In the data rows, 128 means zero.
Here is a table of points, one per row:
[110 123 160 124 119  76 180 122 111 107 126 144 106 101 156 135 134 169
 174 139  77 107  83 197 101 121 130 165 128 114 127 136 206 167 127 212
 134 136 170 141 167 187  85  42 117  93 125 169 130]
[123 124 135 175 160 150 155  82 134  87 174 142 159 114 150 140 144 136
 157 138  93 172  90 126 128 135 183  87  88 111 117 163 178 102 107 108
 114 157 119 143 113 204 161 184 175 121 153  65 123]
[146 178 116 135 184 114 115 126 128 168 156 106 147 123 142 110 142 111
 121 120 156 128 155 163  95  49 113  75 112 167 133 108 121 164  68 136
  96 107 105 112 187 133 187 113 110 108 119  86 110]
[135 136 100 126 145 161  71 143 112 188 170  96 119 160 105 111 103 128
 166 154 105 122 113 166 193 155  97 155  65  87  90 160 145 103 140 155
 103 172 131 102 137 124 170  98 166 167 152 152 106]
[164 131 138  80  82 107 177 150 191 145 151 132 149 163 125 170 108 126
 146 171  95 124 186 124 147 101 159 110 112 123 107 163 153 131 129 124
 140  57 176  62 164 133  75 205 122 109 131 178  98]
[135  86 105 139 107 134 178 102  93 160 182  71  72 143 139 110 139 176
 171 110 168 126 197 123 139 105 156 141 157 162 103  59 145 149 140 152
 134 159 145 115  46 154  88 150 125 161 128  96 104]
[120 156 119 104 106 107 162 109  82 110 191 190 178 152 140  84 142 159
 103  77 190 145 156 166  97 115  91 141 132 111 126 173 104 113 155  87
 150 105 167 104 147  86 103 112 142 129 171 104 161]
[111 147  90  79  93 143 130  88 137 141  73 162 129 123 181 109 144 117
 133 174  85 113 139 137 149 170  87 131 187 144 132  84 132  81  95 145
 155 171 116  27 136 122 115 113 126 101 116  74 123]
[ 84 105 160 194  90 152 137 183 144 124  90 153 132 150 125 113 128 143
  78 123 148 195 138 121 163 130 145 123  85  93  43  95 110 152  65 217
 155  95 141  97 117 100 145 130 119 107 159 123 164]
[121 146  86 141 129 160 144 157 160 114 114  70 129 117 107 147 148 134
  94 171 145  92 132 137 104 142  62 110 118  94 138 116 113 130 109 100
  80  97  81 109 127 204 117 115 177 130 179 201 209]
[ 80 157 168 154 110 174  86 137 164 133 143 165  89  96 151 135  79 105
 158 112 106 114 109  78 108  85  81 135 121 101 187 125  82 133 108 157
 108 128 181 129  96 141 141 136 183 160 111 105 122]
[126 116  29 159 127 113 125 156  89 115 138 157 155 109 156 140 152 152
  82 117  70  71 170  93 153 151  90  86  92 140 154 171 150 129 152 126
 132 138 134 172 115 120 190 113 103 112  99 145 116]
[141 128 155 139 116  75 103 171 147 135 152 181  59 101  87 109 149 208
 114 144 145 151 146 101 146 150 148  92 158  83 158 131 112 127 104  95
 167 186  85 121 198 132  91 127 136 164  90 132 149]
[ 98 138 163  94 146 114 128 112 104 114 111 183 126 124  93 161 151 101
 138 158 218  75 141 100 167 152 161 105  65 196 114 129 113  94 110 108
  95 111 165 157 110 152 127  69 147 136 108 138 145]
[118 130  87  88 202 172 166 139 192 128 146 185 135  81 118 144 140 159
  92 155 156 181  93 155 162 105 127 122 148 111 125 118  96 108 190 177
 139 108 134 175 104 108  97 130  69 163 130 157  94]
[ 76 175 161 113 117 121 105 124 118 151 103 108 123 199 112 125 119 154
 112 160 105 145 116 121  71 137 134 113 156 145 161 159 129 112  82 120
  89 180 163 176  74 133 156 181  73 109 152 180 128]
[138  86 146  64  55 150  95  96  96 124 129 111 112 105 188 156 143 114
 123  81 127 110 111 166  99 131 166  70 171  88  64 145 102 101 104 159
 109 105  81 187 141 110 123 144 128 127  79 133 128]
[120 110 143 175 110 139  50 151 153 126 153 109 166 119  69 102 113 102
 114  91 112 105 148 177 134 180 131 155 143 181 174  81 115  62 148 130
 141  88 166 128 147 191 102 118  87 100 112 131 117]
[121 108 137 141 185 143 135 176 137 154  94 110 224 106 154  88 146 104
 197 115 138 146 112 142 115 182 151  97 127  99 211 173 124 153 127 106
 118 107 132  83  49 109  98  93  86 132  81 138 133]
[132  92 134  95 148 134 164 135 148  87 124  89 117 218 154  91  34 128
 113 167 112 169 140 114 111 102 152  94  92 140 175 129 112  78 137 119
 168 129  95 127 133 162 136  39 125 124  77 111 151]
[103 114 121 198 159 132 120 110 151 181 111 129 142 159 174 160 162  67
 102 163 105 145 170 134 201  88 156 155 170 154 135 156 105 155 100 108
 125 148 151 183 141 118 102  81 163 122 154 143 152]
[201 129  93  92 176  96  74 107 157  95 152 141  90 148 145 149 125 134
 147 105 111 127 129 152 131 135 130 183  76 112 170  90 172 112  76  85
 125 124 118 147  72  63 129 158 138  53 118 134 162]
[141 111 122 139 135 153 127 194 119 103 149 165 107 198 151 135 146  92
 174 143 168  63  98 104  98 110 152 164 124 128 123 148  94 182 185 191
 144 171  77 120 148 117 116 164 130  51 174 108 133]
[171  96 130 134 179  91 106 125  98 132  51 144 129  95  97 120 125  91
 156  79  91 112 196 139  78 119 162 103 124 113 144 113 109  86 118 120
 171 143 123 121 138 149 185 128 151 162 206 180  96]
[117 153 137 181 137 120 121 105 146 108 107 103  94 109 159  53 100 108
  81  94 144  96 126 129 163  95 180 174 124 134 132 179 158 101 152 133
  76 149 136  93 128 131 140 162  96 167  97 171 166]
[ 65 176  92  64 126 159 174 174 110 135 113  97 149 102 121 131 148 184
 146  59 100 153 101 108 154 128 180 170 163 190 139  80 116 135 124  99
 158  99 106 122 163 118 159 140 184 112 112 159 143]
[143 100 145 152 120 148 161 106  85  72 123 121 102 123  38 111 176 145
 127 183 114 147 147 121 134 109 127 140 183 103 139 166 112 138 151 135
  95  65 121 125 126  61 156 114 164  80 105 122  87]
[117 104 141 112 110 116 103  56 155 141 148 113 179 132 124 168 153 113
 136 131 144 153 139  25 102 139 145 206 102  76 122 111 114 148 149 108
 117 140 127 104 145 150 190  88  58 122 131 135 123]
[107  92 157 140 142 109 194 109  66 163 123 141  82  94 126 169  63 136
 139  85 118 121 127 128 144 146  94 139 125 133 144 132 106  94 109  81
 106 104  51 121 158 107  85 137  65  94 172 126  90]
[186 222 191 169 142 125 143 109 101 126 155 129 139 129 163 145 140 123
 100 120 161 114 118 135 118 108 120  82 154 110  81  66 170 114 195 107
 158 122  90 116 116 108 112 115 134 118 103 172  92]
[ 92 150 105  90  86  58 142  90 109  79 141 149 167 124  86  68  90  80
 106 159 129 139 105 148 177 138 121  97 123 117 129  88 110 224 165 109
 139 137  88 154 117 121 112 166 147 136 135 135  88]
[154 124 107 141  74 120 139 130 206 143 172 125 111 125 111  90  84 115
 150 135 142  84  77  95 104 136 161 110 153 165  95 133 147 131  76  87
 148 128 138 151  88  73 175  60 145 136 163 141  99]
[194  85 108 140 110 106 118 107  87 115 108 142 143 152 101 152 139 134
 173 108 141 156  52 114 146  80  45 115 161 198  84 148 106 135 135 129
 171 147 143 103 116 147 123 162 112 156  98 153 175]
[137 131  98 129 114 103 127 177 133 113  71  93 143 119 140 116 121 120
 164 119 176 197 129 104 115 135  96 142 129 127  99  96 163  89 146 125
  61 149 152 169 192 112  94 162 128 120 114 102  87]
[110  74 195  74 152 144  64 144 137 163 108  95  90  64 162  75 152 128
  97 142 126 137 138 102 115 113  91  98 115 159 106 162 169 158 150  80
 163 109 148 160 103 152 145 117 118  89 149 115 123]
[197 162  92 149 116 166 143 105 108 128 110  80  47 135 130 158 109 121
  97 124 164 143  96 147 130 214 151 139 117 119 160 144  89 196 136 134
 160 113 198 140 174 138 137 144 122 154 135  89 126]
[ 75 145  81 129 155 170  65 122 132  93 111 132 126 150  66 171 109 111
 124  95  77 133 158 120  63 135 145  95 130 146 106 141 204 165 130 121
 107 128 117 109 113 105  93  77 106 194 142  91 155]
[112 112 154 121 175 102 170 130 158  82 127  82 169 106 103 166 121 179
  93 132 115  61 109 183 109  84 108 161 107 115  48 127  76 133 111 111
 152 166 157 125 135 107 121 146 126 143  63  94 115]
[177 108 183 133  96 188 117 117  91 127 109 141 186 131 173 101 144 184
 132 185  67 124 109 105 129 122 134 151  87 172 169  96 127 142 132 146
  98 122  93 158 160  65  82 141 119 198 181 107 150]
[137 114 161 105 129  81 169 166 158 214 116 162 133 162  69 146 117 100
 100 107  94 109 125 141 135 139 126 116 150 106 162 119 182 122 180 160
  95  97 119 162 109 130 214 126 133 152 109  72 196]
These points spread out most along one direction. Take the direction at right angles to it along which they spread out most. Go by this last direction. How many in every 100 of the points above lie lower along it than each point below? Round to a whole number. More than half of the points above lie lower than the first one.
[107  92 157 140 142 109 194 109  66 163 123 141  82  94 126 169  63 136
 139  85 118 121 127 128 144 146  94 139 125 133 144 132 106  94 109  81
 106 104  51 121 158 107  85 137  65  94 172 126  90] -> 3
[141 128 155 139 116  75 103 171 147 135 152 181  59 101  87 109 149 208
 114 144 145 151 146 101 146 150 148  92 158  83 158 131 112 127 104  95
 167 186  85 121 198 132  91 127 136 164  90 132 149] -> 33
[ 65 176  92  64 126 159 174 174 110 135 113  97 149 102 121 131 148 184
 146  59 100 153 101 108 154 128 180 170 163 190 139  80 116 135 124  99
 158  99 106 122 163 118 159 140 184 112 112 159 143] -> 8
[135 136 100 126 145 161  71 143 112 188 170  96 119 160 105 111 103 128
 166 154 105 122 113 166 193 155  97 155  65  87  90 160 145 103 140 155
 103 172 131 102 137 124 170  98 166 167 152 152 106] -> 88
[201 129  93  92 176  96  74 107 157  95 152 141  90 148 145 149 125 134
 147 105 111 127 129 152 131 135 130 183  76 112 170  90 172 112  76  85
 125 124 118 147  72  63 129 158 138  53 118 134 162] -> 18
[194  85 108 140 110 106 118 107  87 115 108 142 143 152 101 152 139 134
 173 108 141 156  52 114 146  80  45 115 161 198  84 148 106 135 135 129
 171 147 143 103 116 147 123 162 112 156  98 153 175] -> 53
[ 76 175 161 113 117 121 105 124 118 151 103 108 123 199 112 125 119 154
 112 160 105 145 116 121  71 137 134 113 156 145 161 159 129 112  82 120
  89 180 163 176  74 133 156 181  73 109 152 180 128] -> 68
[112 112 154 121 175 102 170 130 158  82 127  82 169 106 103 166 121 179
  93 132 115  61 109 183 109  84 108 161 107 115  48 127  76 133 111 111
 152 166 157 125 135 107 121 146 126 143  63  94 115] -> 38
[ 92 150 105  90  86  58 142  90 109  79 141 149 167 124  86  68  90  80
 106 159 129 139 105 148 177 138 121  97 123 117 129  88 110 224 165 109
 139 137  88 154 117 121 112 166 147 136 135 135  88] -> 30
[120 110 143 175 110 139  50 151 153 126 153 109 166 119  69 102 113 102
 114  91 112 105 148 177 134 180 131 155 143 181 174  81 115  62 148 130
 141  88 166 128 147 191 102 118  87 100 112 131 117] -> 10
